In the rows, 128 means zero.
Where one turn sends some rows of the set: a few examples, then the rows asked:
Z: [124 119 118 158 128 138 138 139 132 127 126 145 143 141 135 173 149 142
  93 130 122 158 123 129 107]
Y: [114 135 105 111 126 151 107 145 142 114 135 117 161 126 122 159 157 129
 142 151 131 130 107 112 123]
Q: [108 115 121 163 130 135 140 136 137 116 120 134 150 138 139 168 144 143
  85 133 117 157 116 133 119]
L: [101  94 113 154 144 161 159 121 153 125 116 102 129 130 141 151 149 157
 104 116 125 151 117 119 146]
N: [127 126 110 114 102 154 157 127 156 101 119 114 152 115 137 133 141 157
 130 109 138 142 113 157 113]
W: [125 116 119 132 127 165 129 140 142 111 110  98 132 129 123 137 136 167
 130 133 118 106 100  85 128]
V: [116 116 119 143 115 171 119 142 145 125 116 101 133 120 135 128 151 155
 133 142 123 117  99  82 122]
M: [107 133 111 112 144 148 122 142 145  90 119 112 163 124 118 139 143 127
 138 149 118 129 101 120 131]
U: [130 120 117 132 143 176 115 130 133 119 121 100 133 130 137 129 148 157
 134 128 130 115 127  85 114]
F: [100 137 108 119 135 152 111 143 139 103 133 104 163 125 125 145 155 127
 139 152 122 140 114 121 137]
H: [124 137 108 103 145 150 116 142 140 100 125 124 158 128 116 147 144 127
 146 143 129 127 109 112 116]
R: [120  87 112 145 158 161 165 116 157 116 100 127 132 127 139 137 146 146
 108 113 128 132 108 114 114]
E: [117 123 111 121  99 158 149 124 157 105 122 111 157 110 150 129 149 150
 127 113 141 147 114 156 112]
P: [115  92  99 154 121 161 155 130 145 146 130 116 126 132 135 166 170 160
 114 123 128 137 124 118 126]
C: [121 124 114 143 135 172 130 141 130 113 120  94 127 129 128 116 151 158
 137 136 112 119 127  99 124]
A: [119 116 125 156 147 136 145 132 137 108 112 143 148 139 135 157 136 138
  87 127 116 157 117 132 110]
S: [131 124 108 108 104 155 148 121 154 105 125 113 156 118 141 147 140 160
 127 106 148 137 117 152 110]
G: [137  98 108 141 137 162 160 129 152 142 115 142 117 128 128 152 159 148
 125 113 136 141 112 107 105]
D: [129 115 120 153 135 134 143 137 138 118 114 153 146 139 131 166 141 139
  93 128 121 149 111 127  98]
B: [121 124 112 114  99 159 139 120 158 112 126 112 158 113 152 143 146 153
 124 108 153 148 115 148 112]

Q moves to A
V moves to C
M moves to H
And these:
E moves to N
R moves to G

Where one turn sends some rows of the set: a few examples, then the rows asked:
Bisem: [119 141 146 139 141 135 156 130 113 108  87 144 138 144 123 126 164 144
 123 127]
vizok: [110 121 112 123 127  93 166 147 152 134 114 128 140 207 133 139 151 152
 139 135]
Rog: [129 112 111 133 120 109 151 137 144 121 124 128 127 207 137 148 160 119
 144 125]
Zil: [108 118 112 122 116 122 153 128 158 124 109 127 167 196 159 145 171 133
 131 118]
bofig: [102 117 119 125 104 127 154 130 159 123 108 129 167 192 145 150 164 132
 133 113]
zave: [113 144 128 132 139 138 167 134 120 115  86 144 144 140 149 120 154 156
 120 125]
bes: [118 156 121 140 147 122 165 136 122 116  98 143 129 151 159 113 154 161
 130 122]
fita: [124 138 117 143 140 129 147 124 103 112  94 133 113 141 139 117 167 139
 133 122]
Mubo: [105 108 119 135 111  88 153 130 139 126 107 129 144 195 105 128 168 162
 130 120]
rab: [129 148 119 150 138 129 153 126 111 108 107 139 115 152 155 112 168 148
 133 113]
gim: [125 147 116 139 139 134 165 139 114 117  95 139 128 140 156 114 154 154
 128 126]
nifu: [116 117  98 135  98 106 144 122 143 129 120 118 142 189 145 123 181 160
 136 105]
Zak: [113 117  98 139  93 110 149 128 139 129 124 116 140 198 146 126 179 155
 133 111]
fabe: [113 150 137 132 138 137 160 132 122 115  85 142 147 141 141 122 163 157
 122 124]
zese: [133 138 118 147 134 134 154 132 105 111 102 138 116 141 142 114 166 147
 130 121]
Lita: [127 129 135 146 132 139 154 126 103 106  94 144 127 144 127 123 165 138
 124 121]
fum: [108 149 139 134 144 133 166 128 127 110  87 149 147 151 152 126 154 151
 120 120]
numer: [111 136 150 143 137 132 157 119 115 104  90 150 140 154 126 124 166 149
 116 115]
tarap: [114 123  95 138  98 112 147 132 145 130 127 115 138 188 148 124 179 157
 143 107]
ded: [131 141 135 146 135 139 147 127 107 107  98 139 126 143 132 123 173 137
 129 118]
Lozi: [133 150 122 144 138 130 152 135 109 114 101 135 119 142 142 112 169 152
 134 123]
vore: [128 136 138 153 140 129 151 124 104 102 101 147 117 156 131 121 166 135
 128 116]
Lin: [116 133 140 137 135 139 162 128 113 109  84 146 142 142 128 125 160 148
 118 124]
simo: [103 107 125 131 117  92 155 129 141 127 106 128 150 198 109 129 177 160
 125 123]
filiz: [124 157 124 135 144 134 160 140 119 117  94 138 133 141 156 119 157 150
 132 127]
Zup: [103 108 122 137 103  95 158 132 136 127 111 126 144 202 110 132 168 158
 125 124]
Dig: [120 114  98 139 105 108 141 124 140 127 124 117 140 194 147 124 190 154
 134 110]
rol: [128 113 112 141 114 113 150 140 141 118 125 126 127 195 130 148 160 110
 150 121]
mir: [111 122 107 131 119  90 170 151 144 132 115 125 136 203 134 134 145 144
 138 138]
Lisob: [104 136 135 132 144 134 155 121 115 112  78 141 140 143 132 127 160 145
 120 125]
mita: [107 128 109 127 124  93 171 155 153 134 114 128 140 193 133 135 144 149
 145 132]
nog: [109 115 112 122 107 124 149 123 157 121 107 129 166 193 155 147 166 131
 132 108]
zigen: [117 131 131 141 140 133 147 118 105 108  86 138 124 142 126 124 169 136
 125 120]
Bav: [106 116 114 126 101 125 155 128 153 125 111 124 163 201 154 147 164 132
 127 118]
zazek: [128 106 118 135 125 108 150 136 140 116 118 130 137 202 131 149 165 108
 139 127]
lufu: [117 124 104 128 134  85 166 151 147 132 116 127 136 199 138 131 154 146
 141 137]
fupa: [115 119  98 130 104 111 147 127 147 131 124 120 139 200 152 131 181 160
 137 111]
sorav: [109 112 120 122 110 124 151 124 155 123 110 130 158 204 146 154 169 135
 131 117]
vose: [106 146 122 128 146 131 161 129 120 118  81 136 137 141 151 122 155 153
 126 128]
rada: [116 122 107 127 130  85 167 150 149 130 111 130 137 198 132 134 142 143
 143 134]
Suv: [125 110 114 137 112 111 154 137 137 118 120 126 134 206 135 148 155 111
 139 127]
novi: [117 147 110 135 143 129 154 130 113 118  91 132 122 140 155 115 159 150
 132 125]
Pide: [104 108 126 139 104  99 154 131 140 125 112 128 142 194 100 132 172 155
 134 118]
Fos: [110 105 121 135 109  98 151 127 140 128 116 126 138 204 109 134 177 158
 130 121]
dizut: [129 110 112 133 120 109 149 134 143 116 116 130 134 199 137 150 155 107
 144 121]

mir moves to Bav
Dig moves to lufu
dizut moves to nifu
And these:
fabe moves to Bisem
novi moves to vose
bes moves to fum
Fos moves to Rog
zave moves to Lin
tarap moves to mita

Where one turn sends some rows of the set: a few examples, then the rows asked:
geboz: [148 101 111 132 122 113 126  81 157 143 107 131 143 137 119 133  97 151
 122 128 141 119 143 137 119]
gereb: [111 144 123 123 127 137 127 136 133 121 120 116 175 141 118 109 156 142
 123 136 129 146 114 126 152]
bal: [161 106 123 124 130 115 123  88 155 140 111 126 145 136 113 123  99 152
 124 119 148 119 154 136 134]
rifa: [154 103 111 133 119 113 124  84 156 137 107 132 139 138 119 122  98 150
 125 119 143 124 151 135 125]
Vogi: [ 94 135 116 151 120 139 121 124 122 128 125 144 164 111 118 110 125 125
 130 140 126 125 117 110 140]
Suz: [112 145 125 118 122 147 123 134 128 124 122 120 179 129 118 108 151 136
 117 138 132 136 118 120 151]
gebo: [ 94 135 120 148 133 138 129 131 129 138 124 149 166 109 116 112 123 124
 134 141 128 119 122 120 151]
ginug: [107 132 106 130 107 141 129 135 123 117 111 125 166 147 128 109 154 144
 124 137 134 152 117 130 143]
Musi: [102 129 113 135 107 146 129 136 130 119 109 125 167 148 132 106 150 143
 125 140 133 149 112 128 141]
fasi: [155 101 123 122 133 114 127  92 152 146 110 124 150 141 112 135  97 155
 124 125 149 115 148 140 129]
mep: [101 126 125 143 133 137 127 149 109 126 127 138 170 127 107 113 121 136
 140 131 143 125 124 121 155]
gul: [114 144 122 119 120 145 123 131 128 124 118 117 174 138 123 110 158 141
 118 142 133 144 121 126 150]
Sadu: [153 109 105 116 110 119 129  95 154 144  97 125 143 154 114 121 102 161
 122 118 139 117 154 137 132]
napo: [ 92 139 123 155 134 133 122 130 127 131 125 139 161 118 113 113 122 129
 137 141 122 123 121 112 147]
Pomid: [154 106 126 121 128 116 127  89 148 144 113 120 145 137 109 125  97 161
 118 118 156 118 151 134 134]
kune: [110 140 130 121 121 151 125 136 132 125 115 116 176 140 125 107 154 141
 121 143 135 140 118 126 151]
Seve: [103 127 119 156 143 127 131 142 117 128 113 150 162 123 105 113 122 137
 140 141 139 122 122 124 157]
vonu: [119 145 122 123 128 135 129 133 133 122 105 127 183 140 117 110 157 144
 118 143 131 141 115 131 153]
rubib: [151 109 116 115 118 127 122  91 162 155  97 117 137 143 121 123 105 147
 116 119 135 115 149 142 136]
Gisun: [158 108 116 120 125 107 127  91 150 146 112 127 143 133 111 125  99 153
 129 119 149 113 151 138 133]
nor: [ 94 128 122 155 137 130 128 145 117 127 124 139 161 130 108 114 118 136
 144 134 132 126 123 119 153]
pidom: [145 101 115 130 122 116 122  81 155 151 108 127 140 141 119 124  95 142
 120 122 143 121 145 144 125]
nulal: [151 101 107 121 116 123 131 101 157 142  92 122 135 150 120 131 105 163
 123 119 140 116 148 140 133]
mog: [ 99 137 118 158 139 130 126 125 126 131 114 151 159 111 111 111 126 130
 133 149 128 120 119 116 150]
rig: [104 137 108 134 115 133 130 133 132 114 114 123 168 145 124 108 153 142
 125 135 126 153 110 127 143]
Piza: [ 96 124 115 150 133 135 135 146 119 133 122 150 165 122 114 113 118 131
 142 133 138 122 123 128 154]
dibul: [103 128 104 135 106 140 130 139 121 113 113 131 169 143 123 107 146 141
 126 130 134 148 112 127 141]
vemi: [112 139 118 117 126 143 133 136 133 127 119 127 185 141 119 107 154 139
 119 139 136 143 119 133 152]
gozib: [158 115 117 121 114 125 122  87 164 142  97 124 142 140 121 120 103 154
 118 120 132 116 155 131 133]
kez: [150 119 123 118 111 125 125  85 160 147  98 118 141 133 119 123 103 160
 112 118 136 113 149 127 133]
Mab: [153 107 109 127 116 106 127  84 153 144 109 132 138 131 116 124  98 150
 128 120 143 116 148 136 126]
rori: [149 101 110 120 115 125 126  97 157 151  94 120 134 150 122 123 103 151
 120 115 139 120 148 146 136]
nugug: [ 93 131 128 156 129 139 122 126 125 132 127 140 160 113 122 111 123 126
 136 147 133 125 118 116 142]
telob: [100 127 128 151 133 133 125 144 109 132 125 140 165 124 112 117 115 135
 144 137 140 124 127 122 154]
Kadig: [ 98 120 129 153 135 137 127 145 114 129 127 138 162 126 115 113 119 135
 145 139 146 127 121 125 151]
sogof: [150 100 122 124 129 117 123  88 152 153 110 123 144 144 114 126  95 145
 122 120 149 119 148 147 131]
puz: [158 105 114 123 115 122 126  99 156 139  94 124 142 150 118 122  99 159
 124 113 139 119 155 137 137]
kupeb: [150 105 115 124 108 120 132 100 150 141  95 121 138 149 118 124  98 168
 120 110 145 119 148 135 135]
tad: [103 134 102 129 112 141 135 130 135 122 114 134 177 143 126 106 153 137
 120 139 130 149 113 133 142]
kebof: [145 105 112 133 113 114 127  78 152 139 109 129 136 136 118 123  96 158
 117 119 148 124 144 130 122]
zafi: [155 118 112 112 113 122 125  87 159 148  99 123 145 145 114 122 105 157
 118 123 134 113 155 132 132]
tupa: [ 94 135 122 156 124 135 121 126 119 133 124 144 160 113 120 115 118 127
 137 144 128 124 122 114 143]
das: [153 112 115 115 121 128 125  91 165 148  97 120 138 138 120 130 109 157
 115 126 133 111 150 134 133]
gat: [111 137 106 135 114 132 133 132 131 116  99 134 175 146 123 109 154 144
 121 141 129 148 109 132 144]

bal moves to gozib
Suz moves to Vogi
And these:
tad moves to Piza
nugug moves to Musi
rubib moves to pidom
kez moves to kebof
napo moves to rig
tupa moves to ginug
gat moves to Seve
nulal moves to fasi
Mab moves to Sadu

